In the rows, zero is written as 128.
One turn moves every row onto another: examples first, then more rows asked:
K234: [115 138 121 106 115  94 138 148 152 131 126  97 124 136 113 120 108 144
 149 153 139 115]
K969: [104 122 124 125 139 109 122 102 141 102 165 144 119 139 145 114 107 136
 137 122 120 111]
K800: [119 123 121 107 130  84 140  97 141 111 152 143 122 136 154 130 116 155
 126 135 123 132]
K501: [134 146 105 138 144  97 121 146 127 131 123 145 136 121 125  93 144 174
 110 127 136 117]
K311: [129 153 126 122 114  92 129 163 125 146 128 113 127 130 116  90 134 142
 136 126 146 101]
K683: [118  93 139 110 137  96 126 119 113 115 153 156 137 124 139  96 119 155
 147 113 131 113]
K292: [135 130  96 135 120  84 117 149 126 131 109 106 119 128 121 105 135 154
 136 156 124 137]
K597: [ 97 124 124 119 134 107 129 116 121 101 170 144 133 133 147 120 104 137
 147 133 130 119]
K567: [141 119  92 141 123  94 136 143 137 118 112 113 122 140 108 101 120 124
 148 127 134  89]
K592: [111 125 130 115 132  96 131 100 155 109 158 142 110 139 143 121 111 152
 135 125 111 127]
K705: [116 128  96 123 106 107 116 140 139 137 132 108 123 152 107 127 132 144
 122 118 128 101]
K965: [134 132 123 124 118  88 145 157 125 124 119 106 130 126 113  95 117 123
 158 140 142  98]
K353: [127 100 134 129 134  80 120 112 133 107 143 171 111 133 133 110 113 158
 153 119 133 125]
K867: [124 116  93 118 124  98 131 129 135 122 118  94 137 139 125 124 116 128
 126 148 142  98]
K893: [118 109 119 117 147  86 123 121 134 119 144 166 136 126 147 101 115 182
 136 123 145 127]
K379: [135 126  89 140 116  94 124 152 146 128 113 116 111 142 101 108 130 152
 147 128 115 117]
K832: [143 126 114 140 126  93 141 139 135 112 115 149 104 134  99 108 126 156
 164 139 112 127]
K970: [135 144 102 134 124  88 113 147 116 143 116 110 128 129 131  94 142 145
 115 140 146 112]
K767: [132 121 135 131 129  98 153 134 102 112 121 127 141 116 125  83 129 131
 144 132 135  93]
K827: [125 106 122 127 143  77 121 114 139 111 139 171 119 129 142 108 112 173
 144 128 142 132]
K953: [115 153 112 127 115 102 117 138 152 142 132 113 113 151 116 113 120 141
 126 128 152  94]
K646: [147 127  95 145 147  87 126 132 125 111 107 144 123 121 124 107 130 159
 132 157 129 133]
K711: [124  93 140 122 132  89 122 112 120 109 150 165 120 131 132 103 118 148
 151 110 129 113]
K948: [119 134 108 135 117  91 111 126 122 125 121 101 120 138 132 119 119 122
 123 156 154 108]
K725: [110 133 121 120  99  93 117 148 127 130 129  99 117 138 112 129 125 142
 144 151 127 130]
K765: [122 144 141 120 128  96 143 158 116 129 130 130 144 110 121  84 137 166
 135 130 129 118]
K685: [114 103 130 107 143  95 127 125 122 121 152 158 144 122 144  95 119 175
 140 118 138 121]
K551: [140 122 118 144 123 104 146 128 123 115 121 148 114 139 104  93 131 135
 151 110 124  87]
K938: [113 130 110 109 127  90 139 107 127 118 161 153 133 140 153 135 120 158
 120 123 138 122]
K107: [ 99 133 120 110 124 101 135 124 120 114 173 154 136 137 144 130 114 155
 140 123 135 123]

K683 goes to K685
K938 goes to K800
Where do these go?
K292 goes to K379
K765 goes to K501
K725 goes to K705

One turn moves every row onto another: examples first, then more rows asked:
K159: [115 110 146 130 107 132 139 156 147 129 142 128 126 110 145 154 132 126
 126 127 162 138]
K511: [132 112 115 130 117 123 163 110 137 138 120 171 118 120 141 133 159 122
 140  96 158 132]
K212: [128 110 139 152 136 123 136 145 109 102 115 148 116 108 165 138 149 115
 119 141 140 100]
K868: [110 130 139 119 167 114 143 132 105 118 119 152 100 143 120 118 140 130
 113 134 134 130]
K544: [120 139 117 105 149 135 135 131 100 119 123 132 116 123 124 126 136 140
 127 153 122 127]
K29: [125 150 122 117 162 141 136 135 130 111 130 136 114 139 119 130 141 113
  97 144 144 122]
K362: [112 118 124 115 123 114 134 130 138 143 104 145 134 131 147 160 148 103
 166 106 140 123]
K300: [142 123 105 124 113 121 159 114 142 132 119 162 132 123 144 135 161 111
 134  98 163 128]
K943: [118 104 144 141 114 129 145 148 148 149 135 121 125 124 131 130 133 129
 138 127 163 145]
K226: [114 119 122 118 127 125 132 127 151 149 105 146 133 137 141 158 149  98
 163 107 146 122]
K253: [106 132 140 126 164 113 150 133 105 111 122 146  99 137 122 122 137 128
 110 134 132 132]
K896: [145 116 121 157 137 118 139 140 114 123 109 123 132 126 148 109 152 105
 131 147 144 107]
K28: [134 104 132 162 146 155 132 134 133 128 115 146 109 124 141 124 150 117
 123 149 150 104]
K100: [107 114 131 117 129 121 134 128 145 143 106 156 124 134 146 164 148 104
 160 103 144 123]
K817: [128 151 122 108 161 136 129 136 124 111 126 141 118 143 122 130 144 113
  99 142 143 121]
K52: [119 141 114 113 148 134 141 130 102 118 124 123 119 121 121 123 134 136
 126 154 122 128]
K836: [136 118 106 120 107 124 159 113 131 131 122 164 129 107 149 143 156 124
 142 102 153 128]
K744: [121 114 146 133 110 105 146 159 142 130 135 118 136 125 142 135 137 112
 126 120 167 143]

K159 goes to K744
K362 goes to K226
K544 goes to K817
Where do these go?
K29 goes to K253
K511 goes to K836
K212 goes to K896

One turn moves every row onto another: examples first, then more rows asked:
K885: [112 153 156 135 147 169 124 121 118 110 113 132  81 130 127 150 145]
K467: [113 163 154 128 143 171 124 119 114 107 115 134  87 131 127 150 145]
K808: [ 90 140 157 103 128 153 140 121 134 104 146 120 104 168 134 132 139]
K559: [ 94 143 158 103 134 149 134 116 124 102 143 123  95 167 135 134 129]
K451: [116 122 105 125 132 175 132 104 103 129 105 102 114 117 116 136 145]
K76: [ 91 107 120 115 126 158 147 100 121 124 149 106 128 147 140 122 135]
K264: [108 141 133 135 108 119 136 112 136 116 141 112 112 123 145 139 123]
K90: [118 153 148 128 144 168 119 117 107 113 111 129  78 127 126 148 141]
K959: [118 139 146 147 104 122 140 108 127 115 137 111 106 129 145 139 123]
K950: [113 123 117 138 129 176 127 102 106 125 104 100 119 112 116 137 149]
K872: [117 135 112 131 127 179 127 107 101 122 102 103 120 114 117 136 148]
K570: [112 161 153 129 146 165 117 117 118 106 103 128  89 127 124 150 142]
K628: [120 125 151 150 139 180 166  94 124 109 119 120  99 129 107 132 129]
K749: [ 95 110 115 121 119 167 143 104 126 124 145 100 134 143 140 121 141]
K616: [ 92 106 123 118 115 164 143 100 129 123 147 102 135 146 131 125 136]
K139: [102 108 111 119 112 162 146 104 128 123 148 103 134 141 135 124 135]
K891: [116 129 144 138 140 141 147 143 137  96 120 100 101 141 107 147 125]
K340: [121 145 130 123 113 143 154  69 128 105 113 106 120 146 118 135 121]
K772: [116 130 114 126 128 178 132 101 102 123 100 104 118 117 107 141 147]
K587: [ 93 139 156 105 130 146 146 122 138 103 146 124 105 164 135 127 132]
K927: [ 90 138 155 103 126 146 133 123 136 102 140 116 104 168 136 132 131]
K484: [118 144 128 117 101 153 149  66 127 114 118 110 114 133 116 133 125]
K719: [ 94 111 117 124 117 163 142  97 123 125 147 107 137 139 142 122 132]
K147: [120 132 115 136 122 175 131 101  98 120 104 102 113 111 114 138 149]
K215: [117 162 155 131 148 166 128 113 117  99 112 129  83 134 126 148 143]
K288: [ 91 142 163 106 128 151 135 117 139 105 143 129 106 161 135 133 131]
K579: [132 129 139 138 128 140 147 135 139 107 116 105 102 145 105 154 125]
K789: [124 124 147 152 136 165 175  98 128 119 117 127 110 125 112 131 128]

K147 goes to K139
K749 goes to K808
Where do these go?
K885 goes to K772
K288 goes to K570
K579 goes to K789
K628 goes to K484
K76 goes to K559

